One turn moves each row of this set onto another row. After a few examples, where does it send each row asked below?
Tuzo: [ 15  15  -1 -16 -18 -12   0  16   8   1   9 -14  -4  -3 -11  -4   2  -9
 -13  -7   3  18]
vesu: [-10   5   2  -8 -14 -23   4  16   3  -1   0   3 -14  -2  -1   2 -14 -17
  -5 -23   2  20]
giko: [ -4 -10   4  -7 -13   1 -10  -7  15  -6   8  -4   9   2  10   1   6 -19
   6 -10 -15  -8]
Tubug: [ -8  -8   0   5 -11  25 -15  -7   1  -2  -1   4 -15   0  -3  -9   1   4
   8   4 -14   7]
nud: [ -7  -2  -1  11 -11   7  -4  -6  -7  -3   3   2 -15  -2   5   6  -1  18
  -1  16 -18  20]
kobig: [ -1  11   2   5 -17 -28   2  18   7  -2  -1   4  -5  -1   8  -3 -15 -15
   2 -13   6  18]
fupe: [ 10  -5  -3   0  -9  -5   3   9 -13  10   5  -4 -11   2   8 -38 -19   3
  -7   0  -1  22]
pum: [  2   3  -5 -19  -8  -1   1   7  25  -4   0 -16   4   2  -2 -11  14  -6
  -7  -4  -6  -1]
bekod: [ 11  10 -12 -13 -13 -19  -5  10   7   1   4 -16  -6  -7  -6  -8 -13  -9
 -14  -7  10  11]
Meno: [  1  11 -11 -20 -11 -15  -3  15  13   0  -1 -13  -6   2 -11  -5  -7  -6
 -14 -12  -5  16]
Fas: [-13 -16  11  -7 -10 -19   5   8   4 -10   7   9  -9  -5  15   2  -4 -22
   5 -15   3   5]
sede: [  7 -10   0   8 -10  -4   1  16 -15  13   7 -13  -7  -9  14 -30 -12   3
 -16   0  -1  22]
susuv: [-14 -15  17  -1  -8   5 -18   6   2  -5   3  10  -7  -4  11  -8  -5  -3
   5  20 -18  24]
peg: [  0 -13   7 -13  -9  -3   4   2  14 -10   5   0   3   3  14  -6  14 -19
   7  -6  -5  -9]
kepi: [ -6 -18 -11   5 -18  22 -11  -4   3   0   6   3  -7  -6  -2  -2  -6   7
   7  11 -13  13]
fibuf: [ -6 -10  -1   9 -11  -1  14 -10 -22   8  12  -8  -3  -3   9 -25  -3   8
  -9   3  -4  21]
zof: [-16 -13  10   1 -11 -24  -5   9  14  -9   8   6   3  -6  21   3  -5 -15
   8  -8  -5   9]
lago: [ -1   4  -4  -8 -11   4  -4  -4  22   3   3 -22   1  -9  -6  -8   7 -10
 -10 -10   1  -4]
muzi: [-11  -8 -10  14 -14   7   7 -14 -13   0   6  -6 -14  -1   6 -10  -4  18
  -3  -1 -11  17]
demu: [-17 -13  11   9 -20   7  -9   6   8   5  -5   8  -7  -5  10  -3  -2  -4
   3  26 -13  23]
fozo: [  1   0  14   7  -9  -3  10  -1 -18  12  10   0   3  -3   9 -21   2   0
  -9  19  -7  26]
lizu: [  5  -5   0 -20 -17  -1   5  -2  19   2  15 -20   6  -4  -4 -11  13 -10
 -10  -6  -1   4]
vol: [ -7  -1  21   8  -9  -6   3  16  -1   7  -2   8  -6  -2  15 -29 -10  -6
   0  10  -8  33]
kigaz: [ -5 -12 -12   2  -6  13  -3  -3   0   6   3 -11 -19  -8  -3 -27  -6  16
  -5  -4   3   9]
bubi: [  4 -10 -14  13 -13  20   3   3  -4   8   8  -9  -9 -11  -2 -21  -6  13
  -3 -11  -3  13]
vidi: [ -3   3  15   8  -7   1   0   2  -7   6   4   5  -5  -5   7  -2   4   8
  -4  28 -14  26]
tuti: [  1  -4  16  11 -19  -6  -3  16 -11  12  -4   2  -6   2  20 -20  -8 -13
  -6  17 -11  26]
pibul: [-13 -15   4  -2 -22 -25  -2   8   6  -8   9   5 -12   5  18  10   0 -11
   7 -14  -7   8]
mepiv: [ -4   8   5  -1 -19 -27  -2  24   7  -4   3  -1 -16  -3   3   7  -3  -7
  -4 -12   3  22]
vube: [ -9 -17   4  -7 -22  -5   7  -8  16  -2  11  -5   1   5  12  -4  13 -15
   6 -15  -9  -3]

Fas turns into peg
Tuzo turns into mepiv
Now find these:
vidi turns into nud
fupe turns into vol
lago turns into bekod
kepi turns into bubi

